rotation ticks, each row followed by its count of ticks
The counts run from 0 to 257.
[-11  -8  12  14   0  -3  12   5  14  27  10 -15 -22  -7   0 -11   6  -1
  -3  12  -8  -3  -7  -2  -8   5  -8  -5  -4 -11   7  -6   1   8 -13]
55
[-10   4 -11  -2 -13  -6   5   2 -12  -3  -8 -30  11  11  17  -4  12   5
  19 -14  -5  -5   8   1  -3  -4  -2  -2 -13 -12 -12   1  -5  18   0]
140
[ -2  10   8  -6   2   6   0   9   3   1   2 -18   7   2   2 -13  11  -2
  -9 -11   2  -1 -23 -25  -3  14 -23   9 -12   2   4  -4   0   5  -3]
113
[ 11   6  13  -8 -10   0 -10  -3   5   3  -5  14  -1   2  10   8   1   6
   5  -6   6   1  -3  -4 -11  16  31  15   8  -5   5  12  22   2 -13]
211
[ -3  15  -9   1  -1   3 -12  -6   1   3  -4 -10  -8   5   3  18   0 -19
  -3 -10   8   6  -8   3   2  13  -2  19 -26   1  13   3  24  11  -3]
105
[  2  11  20  -6  -2  -2   5   8   7  10   3  10 -14  -3 -20  -2   7  12
   6   8  16   3  -5  -1  -6  -3 -10   3   0   7  19   6  25   3   4]
95
[  0 -11 -11  -6  17  -7  -6  -8 -10  -6   6  33 -10   4  11  13 -17  -5
   3   8   6  -7   3   5   1  -7  -2  23  22 -22   1   5  -5  -1 -11]
14
[  7  19  19  -8 -14  -9  -1  -6 -17   4  -7   7  -3  10  -4   6  -6  11
   5  11  -2   6  11  12  -4   6  -3  -1  12   1   3  10  13  13 -14]
237
[ 10  10   5  17 -11  10 -21   4 -12  -2  -4  -8 -10  11  -7   2 -11   6
  14   9   0   5  -2  -8   1   8  -6   9 -22 -20   4  -8  13  -2  -3]
131
[-16   0   0 -15  -2  -5   3  -6  -4  -4   1 -18  13   7   5  -5  -2 -17
 -22  -9 -10  -2  -5 -16   7 -18  -7   2   1  -3 -13 -12 -15  13   2]
111
[  0  -6   7 -18 -10  -5  -4 -14  -4   0   2  13  -3  -2  13  13 -13  -1
   1  -4  -2   1   9   9  -2  -3  37  14  12  -3   0   6  11  16  -9]
212
[ -8  20  20  -3   7  -4   1   6   7  -1  11  13   1   2  -6 -12   3   9
   7   7  13  14   2 -11  -7  16 -26 -10  -2  -8  12   1  12  -5   1]
91
[  5   5  -1 -11   3  -3   5   0 -10   1  -3  -3 -13  25   7   4   8 -16
  -5   0  -4  -3   3  12 -14 -12  -3  23 -17  17   4  10  -4  15 -11]
245
[  6  12   2   0   2  -8 -22 -18 -16 -14   3   3   7  11  -4  23  -6 -14
   3  -1  -4  14  13  -8   0  -6 -16   8 -16   0  11   6   3   7  -7]
101
[ -5 -11  -7  23  10   2  -7  -1  -7 -12   6   1 -13 -13  18  16  -3  -5
   9   0   8  -4   0  -2  -8   2  -5   8  -7   3   5   1 -19   6 -22]
22
[-17  -4  -8 -24  -5 -12  16  12  12   6   1   5  11   0   6  -1  -1  12
   0  -6   7  -1  -3   1   8 -14   9   8  16 -12  -2  -6   4   7  20]
147
[  3  -5  -8 -10  12   5  -7  -2  -7 -13   2  20  -2  13  17   1   0  -1
  14  16   9  -7   4   5   7  10  -7  11   0 -27  -4   6   2   4 -15]
184
[  8 -15 -10 -16   1 -17  11   2  -7  -5   6   9   5   1   3  -8  -5   5
   3   8   8  -7  10  -7   0 -29  -4   8   7 -13  -9   1  -9   8  10]
151
[-13 -10 -11  16  14   3   7   9   2  14   5 -10   1   9   6   3   8   9
  11 -10   6 -12   2  13  -1  19 -14   4  -2 -12   8   4  10  12   7]
170
[-11  20  -2 -15   4  13 -11   3  -1  -1   5   0   1  29   0  10  -3 -13
   0   1  -9   4   2  14   7   0   6  20 -19   6   6   8  18  17   4]
104
[-21   7  18   1  -7  -6  16   0  -9 -10   1   3   9  -7   2 -18 -19   1
  -3   0  10  10   4  -7  -6 -14 -18 -17  13   3  -4  -8 -11  13  -1]
89
[-16  -5   6  30   5   2 -15  -3   5   5   4  -4  -2  -7   8   7   4   1
  12   2  -3  -2  -9  -9   6  26 -14  -5   4 -15  11  -2  -5  -1 -16]
26
[-29 -14   6   1  -6  -2   8  -5  11   4   0 -13 -12  -7  25  -1  -9 -10
  10   2  -3   9   4   1   0  -6  16   2   0   0   5 -14  -7   8 -23]
53
[ 16   0   7  -3  -8   2  -2  12 -11   0 -14  10  -8   0   8  -3  -4  12
  12  -2  14  -8  -7   3 -11  21  -2  17  14 -15  -1  12   5   3 -11]
12
[  5  10  22 -13  -9  11  -6  -3  -4  -1   5  13  18  12   5  -6   8  19
   0   7  -7   0  -3   3  -5  18  13   6  25  -5   1  13  15  12  -4]
38
[-19  -1  -2   3  -6  -3 -22 -10  -1   5   3   3   8  11  -8  18 -18  -4
   2   2 -15   6   3  -6  20 -19   9   7  -7 -14  -4 -10  -1   1   4]
133
[-14  -3  13  10  13 -13  13 -10  18   1  14   9  14   6  -2  -7  17   4
  -4   3  -5   1  12  11 -10 -15 -12 -10  10   8   8  11   5   7  15]
231
[  7   5  16   6   7 -21 -16 -15  -8   8   1  19  -4   0  -9  12 -16  -3
 -17   0  -4  -1   2   6  -5   0 -13  12  14  -5   8   8  17  -7   0]
239
[-17  13  19  -9  -2   0  -5  -1   6   5  -7  -6  -2  -4   9   0  -7 -10
 -10  -6  -2  21 -13 -12  12  16  -2   4  -3   8   8 -11  -2   1 -26]
251
[-18  -2  -4  -7   6   7  15   1  11  -5  14  -5   0  -7   0  -9  -8  -4
 -11 -11  17  -4  -8 -18 -10   4 -14  10  -9  -7  -1  -7  11  13  19]
116
[ -6 -15  -5   0  26  -7 -15  -4   7  -5   4  19  -3  -5  14  15   5 -10
   0  -2   3  -6  -3  -4   6 -11   2  17   1   6   6   5 -12  -7 -11]
18
[ 10 -17   8  15  13   1  -2  19  13   1   5  10  -7  -5   0  -1   5  -1
  -5  -3   4  -9 -15  -1  -5 -10   3  31   2   2  11   1 -17  -5  -8]
19
[-27  -4  -1   5   0  -1 -10  -9  14   1  14  -3  16   2  12   8  12   5
  15   3 -14   1   8   2  12   7   5 -17  11  -1   6   0  -1   7 -10]
198
[-22 -11   9   0   7 -13  11   3  12  18   4  -8  -5   8   3 -13   7   5
   4  18 -11   0  15  13   0 -12 -18 -16   3 -14   0  -2  -6   9  -6]
227
[-16   9  21   3   3  -7   8  11  10  14  -6  -1   0   8   1 -19 -10  -9
 -25  -4  -7  12 -16  -3   4   6  -1  14  -3   2   1  -8  -6  -3  -3]
81
[-13 -13 -17  12   9  -5 -12   0   7  -2  -1  17 -12  -4   6  18 -18  -4
  17  -1  16   3  12   5   9 -15   7  19  -5  -9  12  -5   0  -5  -5]
159
[ -1  13   9  -4 -17  -6 -10   1  -7   8 -11 -22  -2  -8   3   6  -1  -6
  -8 -17  -8  -2 -11 -22  12  -4  -8   2  -1  -3  -3  -7 -14   9 -11]
110
